In the rows, 128 means zero.
which system made each run:
Ritu, seq 1 (8 x 26):
[[106 106 114 158 142 127 136 103 162 116 102  81  76 161 129 154  54 128
  155 151 129 112 149 142 131 130]
 [105 120 151 142 103 128 110 141 132  82 133 110 116 170 133 152  73  78
  109 147 161 133 127 171 177  91]
 [109 164 181 106  92 145 104 152 117  78 166 150 149 126 138 138 127  96
   80 100 155  94 132 168 148 103]
 [105 200 175 119 133 162 102 131 104 117 134 136 144  96 117 105 170 121
   99  60 144 101 131 128  86 134]
 [122 181 128 142 189 147  93 126 111 160  77 120 155  94 109  75 185 125
  140  91 129 157 105 103  97 141]
 [158 129  83 137 214 123 112 133 144 180  74 140 175  94 140  91 155 145
  171 155 103 157 103 114 159 145]
 [163  93  74 136 192 123 152 122 177 175 115 141 149 113 164 148  75 177
  180 180  91 103 135 136 183 157]
 [127 100 105 158 133 142 165 113 176 142 151 100 105 162 152 191   4 166
  146 169 129  89 155 153 173 143]]
goka, seq 2 (8 x 26):
[[146 155 101  86 116  93  76 147 148 110 130 151 171  85 137 107 169 144
  107 131  94  92 110 152 117 127]
 [127 179 103 120 160 126  82 114 150 134  82 118 123  96 134 103 132 150
  147 105  98  92 132 141  90 150]
 [ 96 153 140 149 187 154 103 117 162 107  74 105 121 125 142 111  99 117
  149 125 140 112 142 137 138 129]
 [ 93 136 176 143 176 167 131 138 148 100 135 127 158 116 136 128 122 105
  114 123 160 105 137 135 161 118]
 [106 145 163 146 156 154 136 137 120 142 177 111 167 102  96 145 146 122
   96 104 144 101 121 132 124 131]
 [114 150 126 165 144 125 113 133 111 165 155  76 146 123  73 146 129 117
  106 115 132 131  97 139 112 129]
 [130 150 108 155 133 112  86 146 117 152 128  92 157 137 101 134 112 105
  110 140 137 155  86 155 154 113]
 [152 170 106 129 133 125  85 156 124 153 129 138 182 118 139 124 114 131
  113 137 131 141  95 157 173 122]]
zinu, seq 3 (8 x 26):
[[114 108 161 162 192 158 166 108  98 158 110 114  98 130 100 131 140  94
  168 105 135 143 137 114 124 139]
 [120 108 136 171 158 128 131 134 104 153 127  91 131 152  94 144 113  79
  136 145 149 171 101 140 166 111]
 [149 134 132 131 129 123 115 153 102 148 157 140 160 132 123 157 108  96
  118 136 131 130 103 177 191 111]
 [167 154 121 118 116 139 135 131 102 169 153 161 128 127 147 159  89 146
  142 110 113 107 131 162 158 144]
 [156 148 101 130  90 138 139 117 112 160 119 139 101 155 150 137  82 166
  144 118 128 152 136 120 125 145]
 [147 135 102 119  79 123 121 135 127 125 108 144 127 154 157 105 118 155
  123 141 142 179 121 102 131 123]
 [149 124 111  99 114 120 124 140 138 118 115 168 155 114 158  94 161 152
  126 144 124 151 123 102 134 127]
 [141 104 104 113 156 117 140 122 154 134 113 146 141  98 140 107 163 158
  148 147 102 120 132 103 116 144]]
zinu, seq 4 (8 x 26):
[[139 142 119 120 134 113  97 125 122 123  99 133 104 130 134 134 108 100
  152 125 108 112 126 174 144 123]
 [131 133 135 122 135 141 124 124 138 112 103 144 105 142 160 135  84 118
  151 133 131 114 145 154 161 126]
 [126 122 144 132 123 159 156 126 137 118 131 146 122 148 162 137  86 140
  133 135 155 133 150 120 161 128]
 [131 120 140 134 104 155 165 133 122 135 157 143 141 144 143 134 116 156
  112 130 158 153 136  95 139 131]
 [143 126 122 127  98 130 148 136 106 153 157 139 148 128 118 123 157 156
  108 122 138 161 115  93 112 133]
 [149 130 102 118 115 102 117 132 107 154 127 132 140 113 107 109 178 139
  125 124 107 152 103 111  99 135]
 [144 124  94 115 145  89  95 124 131 134  94 125 126 108 116 106 165 118
  149 138  90 128 109 139 112 129]
 [128 109 107 119 164 100 102 121 161 106  87 123 115 116 136 122 124 108
  159 155  96  99 130 159 140 124]]
goka, seq 5 (8 x 26):
[[128 127 118 145  92 130 128 112  96 128  76 113  69 182 126 104 115 113
  150 121 154 209 126  97 108 119]
 [148  89 133 115 112 131 150 142 113 113 102 176 134 156 163  96 154 114
  142 157 153 206 123  91 172 108]
 [172  83 117  93 133 126 180 129 122 151 140 197 143 107 158 114 177 164
  155 143 103 138 140  89 140 148]
 [152  72  99 116 145 112 182  95 146 154 124 142  83 117 134 145 126 167
  180 143  78  94 159 109 101 164]
 [117  60 130 119 116 107 164  99 157  86 121 122  52 153 138 160  91 116
  163 155 105  86 169 144 120 129]
 [108  87 176  93  66 115 150 120 122  47 151 149  70 154 135 150 130  85
  115 119 132  93 164 149 116 103]
 [120 126 175  94  50 119 141 119  68  88 146 151  72 143 107 120 186  88
  109  76 134 138 144 118  68 113]
 [140 119 139 119  87 112 136 115  52 135  91 138  70 155  95  91 197  86
  149  91 132 210 117  90  75 119]]
Kula, seq 6 (8 x 26):
[[123 178 176 132 150 166 111 136  93 129 123 146 127 128 133 136 109  85
  133  84 148 114 132 171 164 121]
 [137 204 151 129 140 172 103 140  97 152 119 156 155 116 146 116 119 129
  122  81 148 134 122 142 149 135]
 [147 190 112 140 147 164 107 137 120 172 101 144 163 124 156 104 105 165
  133 112 146 163 115 113 150 144]
 [152 147  85 142 151 141 119 139 155 165 109 135 173 130 163 118  87 176
  137 158 135 157 113 115 173 141]
 [145 114  85 134 143 125 136 136 182 147 143 128 170 122 159 145  77 186
  128 177 118 108 127 128 169 142]
 [121 110 106 132 121 128 151 121 189 120 166 111 138 125 148 163  69 185
  114 161 120  69 151 130 131 145]
 [ 87 123 139 136  97 140 143 116 180  80 159  92 109 143 136 155  73 160
   97 135 146  76 162 126 100 131]
 [ 66 151 163 136  95 146 108 128 164  54 136  88 120 143 126 121 109 125
   77 119 170 105 145 122  92 109]]
dufa, seq 7 (8 x 26):
[[142 141 117 115 109 148 129 123 150 108  94 160 108 153 190 120  72 155
  149 137 139 136 155 128 157 132]
 [119 133 135 109 108 151 136 133 174  86 130 157 146 128 182 115 106 171
  110 142 150 111 155 108 140 128]
 [101 142 139 131 113 154 140 132 163 107 153 121 161 117 139 115 135 176
   86 124 156 120 139  85  99 135]
 [106 159 124 146 108 135 112 136 133 131 143  94 160 125 104 108 150 153
   84 118 155 154 107  91  87 127]
 [130 161 102 138 125 107  81 142 116 148 116 102 162 116  97 101 164 126
  107 124 127 162  85 122 108 122]
 [146 143  94 130 172 103  87 133 125 159  91 121 151 100 112 103 160 118
  148 135  98 139  95 140 129 133]
 [135 118 100 139 201 117 113 115 151 147  77 117 123 110 128 119 122 119
  177 149  96 115 125 143 143 140]
 [107 105 121 145 182 129 125 112 176 106  91 101 104 131 140 140  80 117
  161 157 118  92 149 151 148 129]]
robi, seq 8 (8 x 26):
[[149 159 163 118 109 149 122 157  78 139 161 172 160 132 138 144 123  97
  109 105 151 141 113 164 186 111]
 [161 156  94 125 128 124 125 137 126 186 167 133 174  98 123 142 127 180
  114 125 106 110 108 130 125 154]
 [138 103  75 152 136 104 132 113 144 161 105  91 114 140 111 125 119 155
  149 158 111 158 115 102 105 140]
 [133 109 121 127 112 121 122 123 129 104  86 134  89 166 151 124  96 105
  153 148 137 159 134 138 156 112]
 [135 150 143 101 107 147 124 132 139 101 129 169 125 129 174 133  96 141
  126 118 134  98 153 150 151 128]
 [114 141 130 124 126 148 142 121 158 122 147 128 140 110 138 124 129 177
  110 117 130  97 147 101  95 147]
 [100 109 136 145 127 131 140 124 138 111 127 100 129 135 107 110 153 130
  111 134 150 153 125  86  98 122]
 [120 120 145 125 117 120 112 147 114 103 127 133 144 136 119 113 158  89
  109 134 147 159 110 130 146 101]]
nopun, seq 9 (8 x 26):
[[116 108 115 145 131 135 159 118 168 134 158 102 132 127 128 150  98 173
  118 148 129  99 144 109 114 145]
 [ 99 125 130 138  90 135 136 120 159  95 142  98 111 152 131 136  95 153
  101 135 150 121 144 110 100 126]
 [109 154 144 114  75 136 106 138 140  74 128 134 127 145 149 114 116 130
   92 120 159 132 136 126 120 111]
 [126 167 135 101 106 129  88 147 129  95 113 155 157 114 148  89 165 129
  102 113 140 137 121 124 121 116]
 [132 146 116 120 159 118  91 140 128 130  89 139 161 101 125  81 185 119
  133 126 121 154 104 116 122 125]
 [131 105 112 143 201 117 116 130 136 145  83 118 145 113 115 105 157 100
  162 155 114 151 107 127 153 126]
 [123  75 126 148 202 119 148 120 152 135 116 112 125 120 118 149 116  99
  165 165 108 103 131 150 166 128]
 [106  82 147 138 154 125 161 110 153 113 160 104  99 125 111 178  96 112
  140 140 110  58 154 159 130 133]]
nopun, seq 10 (8 x 26):
[[142 171 114  88  96 122  87 121 147  93  92 160 101 126 176 118  96 144
  140 114 108  87 152 164 123 133]
 [129 169 138 106 143 153 117 110 126 122  84 159 107 107 156  94 147 146
  152  84 117 112 153 115  94 150]
 [115 147 154 146 179 169 139 119 112 144  93 133 129 120 128  98 154 121
  149 100 149 157 134  95 120 138]
 [115 121 153 160 187 161 146 139 125 147 132 120 163 124 120 127 131 110
  131 135 157 150 118 116 168 125]
 [116 108 129 150 166 130 138 140 154 138 165 103 173 114 113 151 118 131
  110 156 133 107 116 136 156 126]
 [109 118 111 141 125 108 119 127 165 117 154  83 135 124 107 151 104 141
  105 148 119  89 124 143 112 129]
 [106 145 120 130  97 116  96 123 151  93 122  96 104 142 126 136  95 128
  111 127 129 102 134 151 104 121]
 [117 175 140 112 105 136  88 130 132  91 104 136 114 132 148 113 112 120
  120 102 137 111 138 152 119 121]]
dufa, seq 11 (8 x 26):
[[137 108 133 110 110 101 119 125 115 104 123 138  93 142 127 147 118  87
  144 132 108 109 133 173 142 113]
 [134 114 159 101 121 131 147 123 114 107 139 163 101 124 138 144 136 105
  141 110 114  93 152 152 134 126]
 [126 118 168 125 117 155 167 120  99 125 146 153 102 139 132 140 129 115
  135 100 145 129 150 120 129 132]
 [136 121 152 130  95 146 155 135  92 133 149 148 121 154 132 136 124 116
  120 118 157 165 127 116 147 119]
 [156 115 126 115  95 125 147 143 101 144 156 161 146 138 137 134 140 132
  118 134 136 159 116 120 155 122]
 [162 103 108 116 111 118 158 130 116 158 149 157 137 126 136 132 143 156
  135 140 114 146 124 107 135 140]
 [148  91  99 123 108 113 160 117 131 144 128 137 109 140 135 129 130 160
  145 148 114 151 133  96 114 140]
 [133  84 106 116  91 102 144 119 145 106 121 129 101 147 135 123 133 144
  133 156 120 144 135 103 108 125]]
robi, seq 12 (8 x 26):
[[136 164 132 125 133 113  80 138  92 138 115 125 131 118 104 126 144  81
  129 102 118 128 102 173 135 116]
 [149 168 113 130 169 129  99 126 110 171 107 131 136 103 118 127 130 123
  153 106 101 112 112 159 131 144]
 [138 141 112 153 183 142 131 112 125 173  95 113 114 124 124 134  99 133
  171 122 114 127 129 136 137 149]
 [127 136 133 158 154 160 144 116 126 149 108 115 104 154 141 145  64 128
  157 127 145 137 141 134 156 136]
 [120 160 139 148 112 168 136 126 132 135 138 121 123 155 151 148  59 151
  118 117 162 130 142 131 148 133]
 [112 173 124 146  92 156 120 132 142 129 144 106 145 144 140 126  89 173
   90 116 165 141 129 105 112 133]
 [110 166 112 142 100 135  95 140 143 117 115 101 157 138 129  95 130 155
   91 132 162 170 107  95 106 120]
 [122 154 109 128 135 120  76 151 147 108  91 123 172 124 138  81 151 125
  109 147 147 170  99 117 140 109]]
Ritu, seq 13 (8 x 26):
[[112 137 144 118  75 146 132 142 151  84 159 139 144 146 160 132 100 153
   85 135 164 124 143 120 138 116]
 [ 89 150 159 125 102 152 125 131 148  82 141 120 139 123 132 109 143 144
   85 108 161 118 141  99  89 123]
 [ 91 143 141 134 150 134 105 132 147  97 105 106 150 109 113  83 180 123
  105 122 146 141 119  94  89 120]
 [118 119 111 124 186 110  98 133 160 115  88 122 162  92 122  86 182 121
  138 150 110 127 112 117 122 127]
 [136 102  97 122 197 107 119 119 175 130  94 128 137  95 138 122 134 134
  167 162  85  87 132 144 142 140]
 [127 103 110 141 175 120 132 111 166 131 108 109 100 131 139 161  67 123
  169 157 101  80 147 169 158 137]
 [115 129 143 147 130 137 122 126 136 112 134 105  99 162 134 177  43  95
  134 137 140  98 140 188 174 113]
 [109 175 176 133  92 155 103 147 105  99 161 127 130 152 131 159  78  89
   89  98 166 109 129 184 163 103]]
Kula, seq 14 (8 x 26):
[[115 120 180  86 101 145 135 152 135  59 145 187 162 117 164  98 179 115
   92 126 159 126 142 110 148 105]
 [126 137 136 119 120 140 145 135 118 138 148 143 167  98 115  88 208 164
   99 107 140 155 119  62  79 141]
 [133  98  90 161 137 114 145 120 116 173 112  91 130 139  92 104 162 145
  135 149 132 204 102  67  97 135]
 [149  63  87 145 141  75 131 137 127 149 128 100 131 144  96 144 132  98
  145 189 108 164  95 139 161 111]
 [155  77 110 105 124  73 134 129 126 132 166 134 117 113 104 174 133 102
  140 152  73  72 122 185 143 127]
 [137 114 146 103  99 115 155  99 107 122 153 143  59 124 118 168 119 118
  151  92  87  59 163 163  90 145]
 [114 138 182 114  81 154 149 105  86  90 116 150  48 164 138 133 114  92
  141  75 147 126 168 134 103 121]
 [120 157 185 106  85 157 117 143  77  85 110 174 119 152 146  93 165  81
  110  86 176 181 130 117 137  97]]

runs to name:
seq 15 (2 x 26):
[[162 140 105  92  64 122 126 121 125 117 113 172  92 150 176 130  89 159
  143 124 115 126 150 138 131 135]
 [138 133 132  88  86 142 144 123 143  94 119 181 116 128 179 106 132 168
  128 120 132 122 161 100 115 137]]
  dufa
seq 16 (2 x 26):
[[113 165 123 150 158 152  98 129 143 127  84 110 139 135 142 102 106 130
  134 127 151 151 123 122 139 126]
 [116 141 142 143 171 159 126 142 150 127 124 134 177 116 147 114 123 135
  118 140 154 134 125 117 165 125]]
  goka
seq 17 (2 x 26):
[[116  93 135 146 104 139 189 118 147 139 206 104 120 136 114 185  82 168
  105 139 133  84 151 117 116 145]
 [121 140 125 130  31 117 137 120 111 121 181 100  93 161 105 161  96 152
   85 106 139 121 133 126  77 129]]
  dufa
seq 18 (2 x 26):
[[ 94 138 125 146 144 140 115 122 160 106  96  96 137 126 125  88 148 146
  116 131 151 151 127  81  90 128]
 [102 108 117 157 177 121 113 136 159 120 103  89 161 123 110 103 149 116
  123 164 142 156 106 106 135 116]]
  Kula
seq 19 (2 x 26):
[[116 145 155 125 168 152 122 117 132 113  96 142 111 117 144 120 122 109
  155 105 125  98 149 146 135 134]
 [119 138 152 148 184 155 128 125 120 138 106 125 128 124 125 129 117  98
  150 117 139 126 131 143 156 128]]
  Ritu
seq 20 (2 x 26):
[[134  74 135 117 106  99 157 142 124 122 188 135 148 122 105 155 158 117
  104 152 119 116 116 131 137 117]
 [144  86 113 108  89  78 136 131 116 123 166 126 116 127  98 152 153 114
  118 142  97 110 117 146 111 121]]
  robi
seq 21 (2 x 26):
[[ 99 127 143 160 149 153 134 130 150 116 129  99 136 147 131 135  88 122
  119 142 163 135 133 125 153 120]
 [105 156 139 145 116 143 107 143 143 111 147 103 150 140 128 140  91 125
   93 131 157 122 122 143 145 115]]
  robi
seq 22 (2 x 26):
[[ 82  83 142 144 112 127 155 110 177  70 144  84  85 156 125 159  79 128
  117 154 141  88 161 129 110 120]
 [ 87 109 171 112  64 113 122 139 133  48 170 114 117 143 110 137 151  92
   69 126 155 110 134 135 101  92]]
  goka
seq 23 (2 x 26):
[[139 140 121 109  81 119 117 118 111 113 104 143  88 147 140 114 128 127
  137 110 124 144 136 125 104 127]
 [137 119 129 105 107 120 120 132 120 101  96 161 115 139 150  99 152 114
  137 132 132 160 130 117 134 116]]
  Kula
seq 24 (2 x 26):
[[138  82 136 128 162 154 168 126 144 117  90 169 121 149 181 113 108 126
  170 164 148 165 151 102 189 123]
 [117  70 162 138 158 156 194 131 151 119 170 144 140 134 145 162 104 129
  131 159 147 107 154 118 177 127]]
  Ritu
seq 25 (2 x 26):
[[147 160 118 112 147 131  89 162 145 127 126 161 202 103 160 112 131 135
  110 146 133 126 106 149 188 118]
 [130 121  84 138 184 114 112 131 191 142 122 106 175  95 136 127 115 167
  132 172 103  93 119 132 142 142]]
  robi
seq 26 (2 x 26):
[[154 123 133 116 115 122 126 146  96 136 132 162 142 136 136 128 139 103
  131 132 133 157 111 143 171 114]
 [163 125 103 110 128 115 131 135 131 154 144 157 148 110 145 139 125 153
  137 140 102 110 123 141 149 140]]
  robi
seq 27 (2 x 26):
[[ 96 108 137 163 147 150 160 135 166 133 180  88 170 125 113 149 110 160
   91 151 158 118 126  98 132 131]
 [ 96 133 114 152 117 115 108 139 167 114 165  69 166 125  99 139 116 148
   76 149 143 113 109 124 107 120]]
  Ritu
seq 28 (2 x 26):
[[124 176 150 150 169 194 145 123 129 162 122 141 151 119 154 122  99 162
  134  97 158 130 142 107 144 150]
 [113 141 127 173 155 171 148 132 143 159 137 101 164 138 130 126  97 163
  113 137 171 163 120  88 145 137]]
  robi
seq 29 (2 x 26):
[[127 143 144 127 103 129 107 145 109 111 132 135 133 147 131 130 118  96
  111 124 149 147 115 151 156 106]
 [147 159 133 117 108 139 120 142  99 145 139 155 150 123 134 117 144 134
  114 106 138 149 115 124 134 129]]
  goka
seq 30 (2 x 26):
[[126 181 146 118 109 118  90 123  70 137 121 121 109 109  84 107 191  96
  118  62 115 131 111 138  62 129]
 [143 159 117 136 148 124  94 118  79 156  52 127  95 137 114  85 163  94
  170  98 123 192 106 123 110 127]]
  Kula
seq 31 (2 x 26):
[[131 156 127 117  52 126 134 108 106 129 159 119  74 146 118 157  97 152
  113  86 120  98 147 139  73 144]
 [122 160 139 114  55 128 110 120  93 101 104 130  82 159 127 101 142 120
  116  89 148 170 131 108  78 117]]
  zinu
seq 32 (2 x 26):
[[169 129 110 123 137 111 116 128  86 169 103 148 111 134 123 132 127 100
  168 125 104 152 109 158 158 130]
 [169 132 108 119 141 132 140 118 116 167 113 161 109 130 156 145  91 145
  173 123 101 117 138 150 157 149]]
  robi
seq 33 (2 x 26):
[[154 138 147 134 126 147 143 149  92 163 175 153 157 136 131 166  99 113
  118 122 142 130 115 162 191 123]
 [143 172 142 132  98 156 142 136  98 168 187 137 149 124 123 158 105 157
   98  91 142 114 125 136 127 144]]
  Ritu
seq 34 (2 x 26):
[[102 153 116 156 163 127 111 105 140 148 111  70 109 110  86 126 133 138
  135 105 112 103 125 123  65 149]
 [130 137  94 148 150 101  79 132 130 137  78  95 128 139 113 110 121 101
  144 150 122 163  95 146 143 115]]
  Ritu
